[[135 129 122 123 121 125 125 103 126]
 [126 127 140 103 120 138 116 135 122]
 [118 120 134 139 146 131 138 146 137]]
:
[[135 129 122 123 121 125 125 103 126]
 [118 120 134 139 146 131 138 146 137]
 [126 127 140 103 120 138 116 135 122]]

[[127 140 152 111 126 143 154 107]
 [148 146 124 120 124 140 109 150]
 [114 104 125 112 145 148 142 117]
 [122 104 128 112 111 115 142 106]
 [114 118 111 140 134 129 146 106]
 [110 134 123 133 144 125 119 112]]
:
[[114 118 111 140 134 129 146 106]
 [110 134 123 133 144 125 119 112]
 [148 146 124 120 124 140 109 150]
 [114 104 125 112 145 148 142 117]
 [122 104 128 112 111 115 142 106]
 [127 140 152 111 126 143 154 107]]

[[128 145 142 118 126 124]
 [114 143 121 130 121 132]
 [132 151 104 126 138 126]
 [108 151 120 146 114 120]
 [124 140 146 113 124 135]
 [127 128 108 151 135 136]]
:
[[132 151 104 126 138 126]
 [127 128 108 151 135 136]
 [108 151 120 146 114 120]
 [114 143 121 130 121 132]
 [128 145 142 118 126 124]
 [124 140 146 113 124 135]]

[[130 133 140 117 144 110 146]
 [121 126 118 104 137 118 147]
 [132 121 106 146 110 120 125]
 [112 110 111 114 132 125 132]]
:
[[132 121 106 146 110 120 125]
 [112 110 111 114 132 125 132]
 [121 126 118 104 137 118 147]
 [130 133 140 117 144 110 146]]

[[136 144 105 130 133 136]
 [123 143 127 127 120 143]
 [128 133 109 148 137 110]]
:
[[136 144 105 130 133 136]
 [128 133 109 148 137 110]
 [123 143 127 127 120 143]]

[[150 133 137 131 127 129 116 138 146 101 146 149 132 129]
 [132 111 105 144 125 121 127 110 134 121 135 130 146 132]
 [139 131 116 104 124 115 145 128 132 140 138 137 119 129]]
:
[[132 111 105 144 125 121 127 110 134 121 135 130 146 132]
 [139 131 116 104 124 115 145 128 132 140 138 137 119 129]
 [150 133 137 131 127 129 116 138 146 101 146 149 132 129]]
---
[[115 118 135 117 112 126]
 [116 107 127 113 122 103]
 [124 135 103 136  99 124]]
:
[[115 116 124]
 [118 107 135]
 [135 127 103]
 [117 113 136]
 [112 122  99]
 [126 103 124]]

[[150 121 136 106 137 119]
 [113 137 135 134 111 122]]
:
[[150 113]
 [121 137]
 [136 135]
 [106 134]
 [137 111]
 [119 122]]

[[116 130 140 121 144 120 149 127 127]
 [129 155 152 121 116 122 148 151 127]
 [109 108 112 113 129 149 115 112 123]
 [111 113 104 115 140 137 110 123 132]
 [151 121 140 150 128 124 141 123 115]
 [131 116 135 140 121 123 143 112 113]
 [134 108 136 142 113 145 128 100 133]]
:
[[116 129 109 111 151 131 134]
 [130 155 108 113 121 116 108]
 [140 152 112 104 140 135 136]
 [121 121 113 115 150 140 142]
 [144 116 129 140 128 121 113]
 [120 122 149 137 124 123 145]
 [149 148 115 110 141 143 128]
 [127 151 112 123 123 112 100]
 [127 127 123 132 115 113 133]]

[[124 123 143 124 116 110 130 111 144]
 [114 108 142 100 123 131 123 137 142]
 [118 127 111 124 128 104 147 109 125]
 [130 123 136 144 111 110 140 120 134]]
:
[[124 114 118 130]
 [123 108 127 123]
 [143 142 111 136]
 [124 100 124 144]
 [116 123 128 111]
 [110 131 104 110]
 [130 123 147 140]
 [111 137 109 120]
 [144 142 125 134]]

[[140 106 134]
 [135 108 132]]
:
[[140 135]
 [106 108]
 [134 132]]

[[138 130 116 130 117 152 119]
 [121 136 118 127 112 113 134]]
:
[[138 121]
 [130 136]
 [116 118]
 [130 127]
 [117 112]
 [152 113]
 [119 134]]

[[128 128 128 144 103 130]
 [129 128 145 153 125 127]
 [113 128 128 128 125 154]]
:
[[128 129 113]
 [128 128 128]
 [128 145 128]
 [144 153 128]
 [103 125 125]
 [130 127 154]]

[[136 134 134 131 135]
 [124 123 123 118 102]
 [124 120 120 138 119]
 [127 132 132 138 128]
 [119 116 116 131 121]
 [136 127 127 122 135]]
:
[[136 124 124 127 119 136]
 [134 123 120 132 116 127]
 [134 123 120 132 116 127]
 [131 118 138 138 131 122]
 [135 102 119 128 121 135]]

[[128 128 128 128 128 128 128 128 133 130 151 143 129 129]
 [128 128 128 128 128 128 129 141 133 153 131 129 128 128]
 [144 151 130 128 129 128 128 127 133 128 128 128 128 128]
 [128 128 128 128 128 130 151 143 135 129 127 127 128 128]]
:
[[128 128 144 128]
 [128 128 151 128]
 [128 128 130 128]
 [128 128 128 128]
 [128 128 129 128]
 [128 128 128 130]
 [128 129 128 151]
 [128 141 127 143]
 [133 133 133 135]
 [130 153 128 129]
 [151 131 128 127]
 [143 129 128 127]
 [129 128 128 128]
 [129 128 128 128]]
---
[[118 125 135 118 120 141 136 122 123 148 125 134 128]
 [133 151 151 127 131 117 150 144 131 112 132 107 134]
 [114 147 103 113 142 134 103 149 141 140 120 130 145]
 [139 130 122 140 116 141 118 133 130 135 114 150 135]
 [151 124 137 148 130 132 136 126 122 115 136 126 118]]
:
[[133 151 151 127 131 117 150 144 131 112 132 107 134]
 [151 124 137 148 130 132 136 126 122 115 136 126 118]
 [118 125 135 118 120 141 136 122 123 148 125 134 128]
 [139 130 122 140 116 141 118 133 130 135 114 150 135]
 [114 147 103 113 142 134 103 149 141 140 120 130 145]]

[[153 137 102 140 114 131  98 135]
 [150 141 107 136 115 137 103 132]]
:
[[150 141 107 136 115 137 103 132]
 [153 137 102 140 114 131  98 135]]

[[135 130 139 134 138 136 141]
 [133 129 142 138 138 153 149]
 [144 130 153 139 138 137 136]
 [148 127 137 136 142 136 149]]
:
[[144 130 153 139 138 137 136]
 [133 129 142 138 138 153 149]
 [135 130 139 134 138 136 141]
 [148 127 137 136 142 136 149]]

[[124 122 139 128 136 127 133]
 [135 135 125 142 116 126 129]
 [147 136 141 125 114 145 145]
 [134 138 100 139 139 135 150]
 [125 131 143 139 122 131 132]
 [129 115 152 141 111 108 113]
 [124 129 155 143 111 126 123]
 [136 140 140 121 112 135 119]
 [141 128 128 124 137 134 145]
 [126 120 146 144 116 117 124]
 [131 133 115 136 135 135 146]
 [148 149 133 126 101 148 134]]
:
[[124 129 155 143 111 126 123]
 [129 115 152 141 111 108 113]
 [126 120 146 144 116 117 124]
 [125 131 143 139 122 131 132]
 [147 136 141 125 114 145 145]
 [136 140 140 121 112 135 119]
 [124 122 139 128 136 127 133]
 [148 149 133 126 101 148 134]
 [141 128 128 124 137 134 145]
 [135 135 125 142 116 126 129]
 [131 133 115 136 135 135 146]
 [134 138 100 139 139 135 150]]

[[129 134 132]
 [135 133 135]
 [138 117 129]
 [128 121 134]
 [129 125 130]
 [103 119 152]]
:
[[103 119 152]
 [135 133 135]
 [128 121 134]
 [129 134 132]
 [129 125 130]
 [138 117 129]]

[[134 106 128]
 [111 142 149]
 [110 132 134]
 [138 149 121]
 [117 141 143]
 [155 131 137]]
:
[[111 142 149]
 [117 141 143]
 [155 131 137]
 [110 132 134]
 [134 106 128]
 [138 149 121]]

[[114 149 122]
 [143 113 148]
 [121 136 125]
 [127 122 128]]
:
[[143 113 148]
 [127 122 128]
 [121 136 125]
 [114 149 122]]
